One vector is turned by the same rotation once a tick. Each row is the vector after some number of ticks, and that number follows the row.
The counts run from 0 to 656.
[150 107 115 136  76 121  97 150 150 121 140 149 100 112 138 105 128 154
 168 123 149  80 118 126 145 108 105 130 120 150 170 135 123 144 140 195
 143 101 103 132 100 145 122 102 150 153 159 102 130  79 102 151 142 115
 147 151 141  75 150 193 101 118 141 139 131  97 136  91  76 134 137 126
 103 121 200 148 160 126 152 124 108 165 190  98 124 138 161 135] -> 257
[184 146  89 105  64 181 123 156 168 135 132 174 104 117 123 116 135 135
 138 113 139 140 122 144 148 110  98 155 138 115 162 110 139 118 152 207
 117 100 159  99 137 187 133 129 132 146 153 118 154  97 121 159  73  94
 131 100 168 112 149 124 112 134 129 124 148  95 140 146  98 148 124 107
 118 113 134 167 153 138 175 102 134 159 190 130 136 108 152 151] -> 309
[188 143  95 120 113 159 126 181 150  98 129 156 143 100  99 124 140 150
 140 135 136  97 165 180 135 118  97 151 156 145 126 118 127 160 172 206
 141  76 124 116 108 145 149 125 141 201 157 105 130  66 115 148 131  91
 149 132 154 120 143 168 137 121 125 161  80 126 138 161 124 124 141 118
  80  95 169 129 124 134 141  92 127 153 137 126 135 119 145 147] -> 152
[180 179 111 107  86 158  95 158 134 137 132 201 119 117 111 137 146 154
 147 139 118 177 133 149 153 108 127 141 130 119 150 133 114 145 185 161
  91 114 139 106 127 136 161 118  58 159 139 106 146  73 107 116 136 156
 192 126 132 116 148 167 117 133 115 163 144 102 127 106 162 116 139  96
 110 136 135 121 118 185 130  90 146 128 141 140  97 131 131 137] -> 631
[157 139 153 148 123 160 120 141 143 136 131 159 136  99 123 128 131 149
 180 117 129 115 129 130 146 108 101 128 120 124 139 153  95 133 137 135
 132 104 138 114 108 150 122 132  88  94 153 112 150  55 123 166 154 119
 181 148 139  51 171 183 111 112 115 146 132 126 152  62 161 133 150  78
  85 111 166 137 142 129 132 125 155 140 203 139  83 141 100 130] -> 216
[173 131 113 129 123 134  81 161 128 124 109 150 122 104  94 132 126 175
 179 156 120 106 131 160 142 113  94 163 148 158 145 129 107 129 159 176
 106  91 117 135 110 155 132  91 107 196 165 106 136  69 132 126 150 161
 165 118 138 112 176 173 110 127 107 178 117 111 153 120 131 110 128 113
  87 121 161 121 141 146 121  90 133 172 147 123 114 128 134 147] -> 634
[171 126 129 127  75 170  98 147 155 151 150 174 116  73 139 112 134 132
 184 113 126 128 130 118 135 109  96 123 136 129 127 113  97 137 145 169
 150 109 136 117  94 159 118 138  96 106 161 121 130  79 136 140 136 111
 162 143 137  72 148 166  81 118 120 150 122 111 144  76 135 118 146 105
  73 114 154 144 125 121 150 108 155 125 202 113  82 136  92 137] -> 225
[177 160  98 128  92 127  91 145 170  85 143 184 115 117 110 129 144 129
 141 125 117 156 162 125 160 105 101 132 139 112 143 154 128 146 174 208
 141  85 111 127 103 126 178  82  65 143 152 129 158  67 115 152 128 139
 161 140 119  91 127 183 132 153 125 111 139 137 134 145 124 124 117 117
 122 125 152 144 123 131 136 136 140 160 186 122 117 106 148 108] -> 608
[204 118 104 148 101 172 112 132 177 114 132 185 148 121 120 112 125 139
 168 125  99 136 124 137 136 103 108 116 138 144 117 142 123 146 175 199
 132  78 140 142 123 134 156 131  92 174 140 139 139  75 116 134 110 121
 159 180 144  93 136 153 100 132 133 122 123  91 133  92 103 127 112 126
 109  83 184 149 149 125 157 129 119 170 169 140 110 115 122 140] -> 594
[166 112  91 102 113 146 115 171 151 108 122 162 101 108 102 114 132 164
 131 112 106 115 158 166 116 114 101 142 123 165 128 158 128 124 182 173
 131  76 123 132 100 132 159 137 115 191 142 121 179  53 138 132 153 127
 169 129 116 108 150 151 133 144 131 153 111 107 117 125 135 131 134 105
 118  69 176 154 124 142 126 133 136 179 170 167 151  92 150 151] -> 605
[151 140 146 146 106 166 126 136 147 129 136 153 133 103 125 117 154 148
 178  92 125 119 124 151 129 104  98 123 109 139 134 119  93 133 146 159
 129  90 129 115 104 152 137 137 103 118 143 124 118  65 126 151 165 101
 171 151 152  58 175 168  96 118 124 131 120 131 141  75 169 135 156  84
  87 107 168 158 132 142 132 122 148 130 194 130  90 127 115 125] -> 217
[162 120  99 100  98 152 105 162 131 147 134 138  86 136 138 119 114 185
 150 142 160 113 111 166 146  98 124 161 124 153 205 167 132 118 152 149
  90 107 150  97 137 149 100 129 109 150 155 100 169  77  96 128 114 115
 163 110 151 133 172 157 113 134 107 167 159  89 119 102 109 163 130  92
 107 122 145 146 174 151 160 102 114 167 180 135 132 128 136 156] -> 303
[154 171 109 122  55 157 112 147 154 113 162 154 135 114 130 125 147 156
 176 155 123 122 109 134 147  91 133 163 132 122 161 108 125 162 121 167
 128 131 128 118 151 157 138  83  87 115 140 106 100  79 123 173 120 115
 162 131 162  55 140 182  93 131 116 164 131 138 150 130 125 139 158  99
 105 165 180 123 149 155 129 104 136 131 187 102 112 141 153 138] -> 444
[166 127  93 112  99 180 110 174 149 113 136 131 124 103 142 114  84 168
 144 154 114 129 137 152 133 137 126 165 142 162 157 183 155 148 152 154
 139 102 149 114 128 118 154 112  70 159 136 123 186  70 127 138  86 104
 161 147 110 103 126 149 119 146 105 169 135  90 124 142 108 147 129 107
 135 110 161 112 123 148 174 130 111 144 184 161 133 122 102 175] -> 582
[129 109 107 142  73 131 118 160 134 115 133 136 108 111 148 111 118 151
 147 112 147  75 136 138 158 122  94 140 105 144 181 133 122 137 129 184
 142  94 110 128  98 163 108 116 155 155 155  99 145  73  98 175 137  98
 138 151 135  86 157 193 102 114 139 144 109  90 131 111  86 123 142 125
 101 101 192 136 137 128 142 122 125 165 188  89 143 131 160 147] -> 258
[181 131 104 126 141 120 161 128 150 110 146 142 107 131 121  79 122 162
 144 108 129  84 134 155 168 145 119 140 125 123 149 145  94 143 152 123
  93  69 147 127 124 161 140  89 113 125 141 148 159  87 123 178 115  72
 160 163 169  89 150 176 118 112  96 161 129 109 149 109  94 146 157 122
  90 117 144 154 155 156 158 113 123 185 182 162 122 110 129 153] -> 102
[164 126  89 117  94 162 113 151 152  76 128 144 125 110 133  91 129 152
 163 115 111 109 146 164 123 139 111 135 119 167 155 152 122 142 186 195
 133  86 136 145 107 149 156 113 131 183 149 121 158  63 120 144 127 107
 146 159 126  96 132 149 112 132 133 143 129  96 130 134  91 120 143 127
 114  84 184 154 129 140 161 122 109 178 161 142 158  91 152 165] -> 596
[196 150  83 109  92 166 119 171 164 122 145 139 129 124 125 115 121 178
 129 162 118 128 131 155 137 103 123 176 151 131 149 142 160 155 115 152
 128  95 159  85 163 125 119 136  95 140 140 115 146  88 122 140  71 104
 162 116 152 124 132 153 118 147 116 201 139 121 111 145 103 164 130  86
 114 118 172 118 168 134 159 111 112 171 196 142 121 136 120 153] -> 107
[168 138 118 149 127 153 107 123 137 126 130 181 123 104  93 103 139 147
 164  87 121 114 131 126 143 145  87 136 130 120 155 141  90 107 161 145
 102  85 124 128 119 197 136 102  83 130 157 103 151  81 146 162 121 117
 176 128 126  73 147 171 115 134 123 159 134  85 168  66 142 111 144 103
 100 114 150 159 138 142 128 113 152 148 170 161 108  96 129 152] -> 652
[167 108 103 105  75 147 113 164 136 121 135 162  82 102 131 107 128 160
 164 116 163  83 106 144 145 127 130 136 120 138 187 139 135 148 178 176
 131 107 143 106 101 150 113 155 152 157 181 106 152  79  96 145 156  93
 146 120 133 114 145 177 102 103 121 144 121  76 125  97 107 129 163 122
  99 118 174 151 146 149 152  94  94 133 156 114 141 119 148 150] -> 498
[134 157  80 117  81 142  91 141 150 126 136 149 139 101 107 134 141 144
 196 155 127 121 125 143 125 116 134 160 119 156 157 138 117 144 180 187
  97 102  99 116 132 140 143  94 102 154 147 102 110  64 136 143 170 125
 161 128 153  68 138 180 107 154  94 158 137 119 142 119 146 149 160 105
 114 150 166 157 172 143 127 102 115 136 153 125 129 115 157 168] -> 189
[165 147 110 130 117 131  77 154 144 103 125 161 128 117 119 145 128 170
 197 146 138 113 133 166 134 122 105 141 134 156 145 125 131 152 182 194
 105 106 120 108 102 132 159  92  84 189 175 124 120  65 129 122 146 143
 145 147 136  77 158 184 101 135  94 133 145 129 138 125 119 121 129 109
  98 138 157 135 133 152 134 105 128 169 148 110 116 125 116 140] -> 625
[159 108 118 108  81 174 133 160 152 139 132 169 112 115  87  85 139 175
 130 106 112 119 110 115 123 101 108 149 143 125 149 132 102 122 143 127
 117 112 150 122 129 165 105 132  85 126 146 143 133  60 153 153 137  97
 185 121 137  74 153 168 112 116 139 158  95 119 152  95 162 147 175  88
  78  96 163 142 132 144 102 122 153 130 159 162 107 114 140 156] -> 449
[189 165 107 112  93 167 149 169 145 105 155 178 122 137 137  97 128 155
 114  92 124 141 160 176 153 110 124 126 134 123 146 166 127 148 156 146
 137  92 163 107 134 127 146 145  65 134 136 125 188  65  96 141  88 100
 182 142 143 117 152 163 135 141 129 156 132 122 116 113 142 130 140  95
 111  83 140 127 103 162 150 132 141 152 182 147 122 109 102 114] -> 359
[204 142  86 109 107 157 111 156 155 124 140 152 119 111 123 119 117 175
 173 157 134 129 106 144 124 141 125 161 144 128 158 149 151 160 147 152
 113 117 176  84 135 138 135 109  90 145 159 132 147 111 130 130  88 118
 146 130 157 116 128 153 101 136  88 167 139 105 143 114  91 155 131 105
 106 134 168 136 172 138 174 103  92 168 183 160 111 128 109 170] -> 99
[187 168  79 134  96 119 134 138 166 112 155 177 148 119 124 128 138 124
 125 112 114 142 165 148 177 111 118 139 123 113 116 133 142 181 173 188
 118  67 114 110 117 119 172 110  88 136 124 118 126  87 103 160 123  96
 151 174 177  95 123 191 136 141 121 158 103 144 108 130 130 131 129 123
 117 128 150 141 135 143 141 118 148 163 182 124 112 123 124 121] -> 134
[176 177  89 117  79 160 121 139 154 124 130 165 143 113 139 150 138 129
 151 157 141 160 129 141 159 102 142 154 119 127 190 156 153 150 145 189
 117 103 157 100 131 123 134 108 114 119 148 109 156  96  89 165  99 119
 137 125 166  83 131 168 115 131 100 128 151 110 126 143  97 158 121 104
 129 139 146 145 192 153 182 102 109 142 196 128 125 139 140 154] -> 542
[186 134 128 140  85 173 115 160 157 156 132 190 119 115 118 147 124 145
 135 114 162 112 104 148 182  91  93 135 133 108 154 108 146 155 130 202
 134  85 132  87 124 152 108 170 129 137 154 100 128  88  93 159 106  94
 160 117 164 112 151 156 110 120 142 138 118  90 125 113 112 134 122 109
 112 124 167 144 146 136 155 113 133 124 183 107  98 147 136 113] -> 504
[154  90 111 129 112 119 118 150 127 171 123 167  89 112 105 138 120 143
 127  78 156 100 130 145 170 135  89 128  90 128 160 145 130 129 173 151
 106  76 128  99  83 149 127 156 145 156 149 106 173  81 116 160 161 109
 163 139 140  98 166 191 138 109 129 139 110  78 115  89 131 134 146  88
 124 106 152 161 144 153 138 125 157 153 187 133 120 132 140 137] -> 275
[179 136  95 142 118 144 122 154 127 144 121 145 138 105 143 144 131 150
 156 156 135 131 136 159 162 115 132 147 127 144 166 167 114 135 126 153
 107  73 146 110 123 142 110 126 141 128 137  83 179  87 100 165 130 125
 151 131 166 116 162 167 126 135 105 166 138  90 113 103  96 157 111  89
 112 115 153 146 194 132 171  94 132 172 205 137 114 146 138 174] -> 544
[135 137 147 131  79 146 109 152 162 140 155 151 108 101 127 118 105 139
 135 126 145 112 135 124 169 111 109 151 108 107 159 131 144 153 140 151
 143 109 122 102 119 136 157 100  84 114 144 126 149  83 142 180 138 105
 170 150 136  39 149 187 122 130 120 156 117 138 135 128 137 145 162  78
 133 158 152 116 121 157 138 132 166 115 222 113  89 137 122 112] -> 231
[139 135 108 108  49 148 110 154 156 131 149 157 124 123 128 108 141 179
 174 112 111 113  90 133 113  84 126 139 109 146 170 128 134 143 138 158
 111 129 125 108 118 131 115 147  89 122 148 120 102  60 120 139 136 104
 169 116 134  56 158 178  86 134 140 161 132 131 128  85 152 157 169  86
  96 113 196 147 152 129 119 137 112 135 189 130 109 121 132 136] -> 459
[186 153  70 119  89 141  77 167 148 118 147 174 114 109 122 124 103 156
 144 152 112 135 145 157 144 116 121 165 155 149 138 163 139 174 160 179
 123  88  99 123 136 129 134 105  71 176 137 103 151  94 134 116 100 139
 165 124 129 135 125 169 126 178 117 194 114 107 104 133 124 111 126 116
 132 133 156 121 122 139 140 104 130 153 165 124 127 118 129 146] -> 378
[163 124 122 137  51 177 112 155 169 134 153 150 129  95 138 114  96 136
 158 123 132 114 120 111 161 118  94 162 128 136 144  97 151 159 141 199
 157 122 133 113 104 154 139 116 119 139 152 114 114  83 131 167 104 104
 140 166 141  65 130 173  86 111 137 140 110  99 148 129  94 127 149 127
 119 143 189 121 122 147 164 115 132 125 193  86 100 144 132 147] -> 241
[176 122  95 129 115 160 114 169 142 116 126 158 128 104 106 118 133 167
 150 118  95 122 135 175 114 112 102 131 127 171 128 147 126 138 174 181
 121  70 123 126 104 134 144 159 117 198 132 105 164  61 136 122 134 132
 169 139 122 118 157 145 124 145 146 162 108  89 113 113 126 120 125 114
 110  70 187 140 128 127 135 119 132 172 173 152 133 111 138 153] -> 604
[130 133 140 110  91 139 116 156 156 123 154 128 100 105 134 114 104 152
 135 126 136 107 133 126 154 118 103 163 105 127 165 142 144 141 143 143
 153 116 113 108 111 131 157  92  86 125 149 122 162  65 145 175 155  99
 159 135 121  53 147 190 124 129 119 155 120 148 142 141 130 153 178  72
 126 152 165 118 125 168 135 140 156 127 207 118 118 119 127 125] -> 230
[156  88  97 121  90 112 116 164 146 141 125 161  71 107 106 101 123 141
 123  82 139  99 147 114 160 132  77 137 118 136 159 149 121 125 165 186
 133  67 118 125  73 160 109 119 151 153 157 116 175  78 121 178 163 104
 144 123 123 106 152 186 122 122 134 129  99  90 134 105 112 122 138 119
 106  98 165 162 141 130 131 126 150 164 188 125 132 112 165 139] -> 267
[155 134 104 144  95 186 117 144 141 152 115 179 153  93  95 128 124 134
 161  99 122 129 143 130 140 123 106 137 111 131 147 169 109 134 182 158
 102  97 128 120 110 156 145 125  76 128 155 104 141  54 132 146 126 107
 171 138 134  48 133 165 117 145 122 150 115  98 146  86 180 129 149  98
 108 122 130 153 131 165 133 102 149  96 142 160 122  99 123 176] -> 186
[188 117 122 152 125 140 128 118 165 114 157 164 126 121 115 108 109 141
 161 129 121 113 133 165 154 122 119 132 116 134 130 162 115 149 180 154
 127  65 133 147 128 120 170 105  90 155 124 147 147  81 119 140 127 106
 187 200 150  81 130 171 116 127 118 148 135  98 136  94 102 147 139 120
 115 123 168 137 163 156 162 134 128 173 178 149 108 126 111 138] -> 585
